First come named moves, each a turn or a mirror, each shown by rows before and after it. For each pair of rows after them, which moves, in which order, take the first row to the second? The first pair is done for you.
rase:
[ 28  -5 -13   5  -1  -7   2   1   0   0  -8  21 -11   7   9 -15 -14 -20
  20   3   3 -17   9 -12 -12   6   1  33 -14  20  11 -16 -19   3  20   6
   5   5  -4 -19  -8 -14] |-> [ 28  -7 -12   7   0  -1   6   8   1  -3 -11  20  -5   3   6 -19 -15 -18
  25  -1   5 -16   9 -11  -3   6   3  27 -15  22  12 -15 -20   4  15  13
   4   2  -9 -18  -7 -20]
[ 12  28  16  16  18 -35 -25  -7 -37 -13  43   6 -15  20 -10  10   5  19
   7  14 -23  35 -11 -26  -6  42  18  24   0  30 -41  21  22 -28   8  19
  -7  24  18   0   0   8] |-> [  7  19  25  21  20 -11 -11  15 -39 -28  24  -2  10   4 -26 -12   3  28
  32   0 -12  40  -5 -18  22  40  23   8   3  37 -41  13  12 -28  -9  41
 -10  19  -3  10  -3 -10]
[ 14  16  -7 -21  12 -13  -4   9 -13   6  -7   2 -22   5  11   6   3 -30
  10   9 -23  -9   3  12   8  -3  -5  14   4  -8  -8  -9 -11  11  10   4
  16   0  -3 -14  14   1] |-> [ 12  12  -1 -18  15  -2   4  21 -16  -2 -16  -1 -14  -5   7  -6   1 -26
  20   0 -17  -5   5  17  23  -5  -2   5   4  -6  -6 -12 -16  13   0  13
  15  -5 -14 -11  10  -8]
[-30  -6  22 -19 -15  18  17  -3  35  -5 -11 -17  -7  17  -6 -27   2  -4
 -15  -5   3  28   0  -5  18  19  -1  -8  34  20  30 -17 -33  17   6  -4
   8 -17 -13 -12  18  14] |-> [-27  -1  17 -22 -19   4  10 -17  37   3   0 -12 -18  27   2 -13   1  -8
 -28   3  -4  23  -3 -12   1  20  -3   1  32  16  28 -15 -29  18  14 -18
  13 -13  -1 -16  18  26]
totav:
[  5   4  18   6  10  -2  10  -2   5   0  28  -6   1   8   6  14 -12  -1
  -8 -17 -10  27 -18  -3 -13 -11  17  -8  15  -2 -13  23   4 -10 -10  -5
  -7 -12  14   5 -10  19] |-> [  2  -1   7  14   8 -19  18  -1   6  -6  27   0  -1   5  -3 -19  -9   5
 -18  -8  22  13  -5   7   1   2  15   2  19   4  12  13 -17 -26  -7  12
  -9 -15   8  18  -6   6]
[ 23  31 -11   7  -2  25 -25   4 -12  -1 -16  13  16 -20   8 -25   0 -29
  -5  24   8 -25  12 -27   8   8  19  -5 -43  14   5  30  18 -15   6  -4
 -16  -9  14 -34   9 -23] |-> [ 30  29   5  -9   9  30 -29  -1 -20  11 -19   3  29 -12  14   6   0 -12
   2  16   1   2  -8 -18   7  -9   6 -21 -41  18 -21  32  20 -11 -26  -7
 -14 -22  20  -8 -16 -36]
[ -8 -11 -12  11  -7 -13  20   5  -4   3   7  13  -6   4  -5 -36  13   1
  -8  28  31 -26  10  20  12  17  11  13  -2   0  26 -18 -30 -28  12  12
  -3  -3 -16   0  13 -10] |-> [ -2   5   7   1  -6  20   4   5   0  11  10   5  -8  13  12  20   7 -18
  12  12 -41  -9  -9  -8 -23  -1  18   1 -18  -9 -22  -1  19   5  24 -25
  -5   6   1 -41  16  23]
vinez:
[ 11 -16  24 -24  21  -3   0  -9 -35 -10 -25  -2  31  -6  26   3  -9   3
  -4  -7   3  15 -33   6  28 -16 -12   3 -23  10 -25 -13 -15  11 -32  11
   5 -12  -4  39  -3 -43] |-> [-14 -11  29 -23  -7  14  -2 -14 -16  -5   9 -21  31 -16 -10  -7 -15  54
   2 -17   4  40 -20   7  14  -8  -3 -12  10   9   1  13  -3 -13 -37   0
  -2 -11  10  42 -30   0]
[  5  18  10  -5   0  16  -2  29  11   2  -9 -22   2 -11  33  -3 -10 -17
  13 -24   2 -16  16   9  20 -18  -1  13 -14   4 -27 -30  23   7 -31  11
  -2   1  -2 -29   5 -33] |-> [-12  21  13  -4 -21  29  -3  24  27   5  16 -37   4 -16   5  -9 -14  22
  15 -31   1   1  23  12  12 -14   5   4   8   1  -9 -11  32 -11 -32   1
  -8   2   7 -25 -15  -2]
[ -6  -3   6 -14   7   5   8   9  -9  11   4  -6  11  -5 -15  17   4  36
  -5 -17  19  30  -3  15  -4  14  -8 -13  15  -4   7  -5 -34 -27 -50  10
   1 -22   3  41 -34  -6] |-> [ 12  -6   7 -16  24  -3  10  15 -23   7 -21   7   9   3   8  26   7   1
  -9 -12  21  13 -11  14   4   8 -14  -2  -6  -4 -11 -23 -42 -11 -48  20
   6 -22  -9  39 -15 -35]
[-14  -6 -10   1  16  17 -36 -16   2  36  30  -1 -19  20  -4  48 -15   4
   8   9  -8   9  44 -10 -23   7  14 -23 -25   5  13  24  13  45  20 -20
 -19   2  -8 -45 -10  37] |-> [ -3  -8 -12   0  30   9 -33 -12  -6  33  13   9 -21  25  14  53 -12 -19
   7  13  -9  -3  39  -9 -19   3  11 -17 -40   6   3  13   8  56  22 -15
 -17   1 -14 -47   3  18]
fuze:
[ 12   4 -20   1   2 -46 -18 -15 -32  10   7  14 -14  15  30   3  -1 -52
 -20  20   6 -14 -18  -7 -24   0   9  39 -23  -3 -22 -22   1  10  12 -15
   9   1   8  -9  15  -4] |-> [  5   8 -21  13   0 -29 -14  -1 -29  -3  -1  17 -11   3  24 -16  -5 -64
  -6  12  -3 -24 -10 -13 -14   3  19  34 -27  -2 -17 -24   7  16  23  -8
   2   7  -3 -30  31  -1]
[-12  13   6  -5 -27  44  24  -3   5   5  -4 -15   9 -43 -21  -6  -2  -3
  14 -22  12  17 -10   5   7  16  17 -12   0   1   4   7  31 -19  13   2
  19  27  -2 -29   1  25] |-> [ -3  10   6 -24 -22  16  17 -30  -5  27  14 -13   3 -25 -10  24   5  16
  -8  -9  25  31 -25  18 -11  11  -2  -6  10   2  -3  14  26 -30  -5  -8
  27  20  19   2 -23  22]
[  1   1 -10 -10  -9 -21  14   4  -6 -26  -6  13   2   6   8  -1   8 -25
   6  -9   3  12  -3   7   0  -6  -7   7  -5  12   6  -9  24   6   8  -2
  -8  -7   7  -7  30 -13] |-> [ -5   4 -12  -5 -15 -17  12   1   0 -24   5  10  -1   2   0  -4   6 -18
   6  -8  -1  14   3   1  -5  -1  -5   8  -1   8  15  -2  31   1  16 -11
 -12  -2  12 -13  28   3]
Now pairs of rows:
Each pair is two moves apart.
[ -4 -17   7  23 -10  20  -7  -1 -17   8 -27  17   6  -3  18 -31 -16 -29
  31 -15   6 -14  15 -15  45   3 -10  -6 -65  -2 -12 -33   0 -37  -4  -7
  10   0  -6 -18  36 -47] |-> [-17 -10  24   4 -26  38 -20 -20  -7  32  15 -10   9   5  -5  14 -19  28
  34 -29 -19  40   1 -13   7  -6 -13 -26 -36  -5 -25   3  30 -49 -26 -39
  10  -6  25  -3 -11  -2]
fuze totav
[ 13  -1 -13  -4  11 -13  20 -10   9 -22 -11  13 -10  -3  12   3  -2 -39
 -17   5  22 -22  23  -9 -12  10  12  17  -7   5  14 -26  16   4  35  -2
 -29  24  -9 -12  22 -13] |-> [ 19   2   7 -26  12  -1   6 -22   7   0   5  -3  -2   7  10  56  -2  -7
 -15  -6  -2  20   1  -5 -34  -7   1  -1   5   7 -18 -10  34   7   3 -24
 -25  14  11  11 -16   0]
fuze totav
[  9   0   1  -1   4   2   0   2   1   4  -5  14   7   3   6   0  12 -20
  -9   1  10  -6  -8  14   9  -5   0  10  -9   0 -13  -8   5   4   8  -3
  -3   7  -5   0   5 -23] |-> [ -3   6  -3   7 -11  14   3   8  14   0   7  10   3  -3  -7 -12  11  -9
  -2  -2   1  -6   5   8   5   2  10   6  -1  -3   2   3  15  -4  20  -8
 -10  11  -5 -14   7   2]
fuze vinez
[-10   6   0  -9 -16  -7  10   7  -1 -20   3  -3  31  -5 -28 -11  17  32
   3 -15  40   6  -1  11  18 -18  -6 -21  23   0  -2   7  -1   7 -28  12
   5   2  -1  28 -24  -7] |-> [-17  16 -11  11 -24   5   9  19   9 -35  -1   6  17 -14 -24 -29  10  -6
  11 -16  14 -22  14 -14  13  -9  12 -14   7  -9   6   5  16  20  19   8
  -1  21  -9 -27  11  17]
fuze totav
[ -4  -4  42   2   2  37  10  20  -2  -8 -20  -3  31 -15   0   2  -4 -13
  33 -21 -21  22  -5   3   7  -2   7 -15 -21   3 -20  -3   6  15 -24  21
   5  -3 -13  -6  -8  -8] |-> [  6  -9  20 -17   2 -24   6 -20 -11  19   3   8   8   9  10   8   6   8
 -16   9  27  18  -9  25 -10   8 -14  11  -6   3   3  -3 -24 -13 -30  20
  19 -10  10  43 -29 -18]
rase totav
[  6   5   9  -5   3  18  -5   0   7  15  -2  -5  -4  -1  -3  19   2  -5
  -7 -11 -29  12  -2  -8 -12 -15   4   2  11 -10  -7  12  18  10  -3 -13
   0  14   9 -12   2  24] |-> [ 10  -2  17 -10  11  22   3  10  -1  10 -17  -8  11  -4  -2  16   3  -4
   5 -18 -19  19  -7   3   6 -22  -2  -5   8  -5 -17   3   6  11 -24   3
  -1   7  -3   5  -4  -2]
fuze rase
[ 32  37 -14  -1   9 -13  -5 -20  -5 -14 -14 -11   7  -1  30 -29  -5 -36
 -14  21  19 -19 -11  11   8  -3   3  14 -27 -28 -12  -5 -28  12  15  -4
  15  16  16  13  44 -39] |-> [  6  48 -17  16 -21  10  -6 -18  18 -22  14 -28   4 -19  -7 -54 -12  -4
  -1  13   7 -12   9  -1  -5  13  21   4  -4 -34  20  19  -9  -5  34 -17
   4  26  22 -14  41  13]
fuze vinez
[  6  -3  10 -23  13 -14  -9 -23 -13  14   7   1 -11   7  15  33   3   2
 -12   3  -8  17 -21   2 -26  -6  -7  -2   1   2 -19   1  10  12  -9 -21
   7   0  18  10 -14   0] |-> [ -2 -11  -1  -4   7 -22   9  -9 -11  -2  -5   8  -3  -6  -6 -25   5  10
 -13  10  40  -3   2  17  10  10  -5   1   8   6  20 -12 -21  -9 -10  11
   6  -5  -2  27  -5 -21]
totav rase
[ -1  -7  17 -19  -7  16  -8  -3  -1  14  10  -7  15  13  -1  45 -11  10
   2  -7 -13  24 -15  -7   2 -21  -7 -13  -3   6 -23  -1   0   2 -32 -13
   1  -8   6  13 -29   6] |-> [ -6 -18   1   7  -8   7  12  18  -1 -12 -16   7  19  -4 -11 -21  -9  -6
   3   1  26  -9  11  -1  41  -4  -1  -4  -6  13  14 -24 -32  -9 -16  23
  -6  -4 -23   8  -2 -21]
fuze totav
[ 23   7 -13   9  20 -36 -31   8 -12 -28  -7   8   6  -4 -17 -23  -1 -11
 -27  12  37  14 -12   3  31 -22 -19  -6 -16   6  -7 -27 -14 -16  11  21
  29  17 -12  15  26  18] |-> [ 19  20  -9   9  11 -23 -45   1  -6 -21   9   3  -7  -2 -13   2  -5 -13
 -23   7  -4  20 -16 -15   0 -27 -10  -8 -17  -3 -18 -12  18  -5  31 -10
  25  25   3 -17  30  54]
totav fuze
[-12   6   1  25  -3  25  18  12  12 -13  -6  -5   7 -13 -15 -24  -9  -2
  23  -9  -1  -5  18   1  10   2  20 -15   4  -1  13   6   5   4  -1   8
  -4   4 -16 -19  10   4] |-> [  9  -3   1  -3  12 -15   9 -18  -2  12   4  -4   2  15   6  16   0  12
  -6   5  20  12  -6  19  -6  -7  -5  -8   8   2  -7   3 -12  -4 -32   0
   9 -11   3  32 -22 -19]
fuze fuze
[-22 -18  -3 -15  -1 -16  -4 -23  -9  18   1  22   9 -18  12 -10   6  41
 -19  -4  47  30 -17  15  -9 -13  -9  24  10 -13  30 -12 -30 -23 -28 -17
  10  21 -11  30 -12  38] |-> [-13 -19  -4   4  14   2   4   9 -14 -10 -35  34  14 -33  29 -35   5 -12
   3 -11  34  -2  -7   1  20 -13   4  24 -20 -14  21 -39 -30   5  -6   3
   4  29 -44  -7  32  14]
vinez fuze
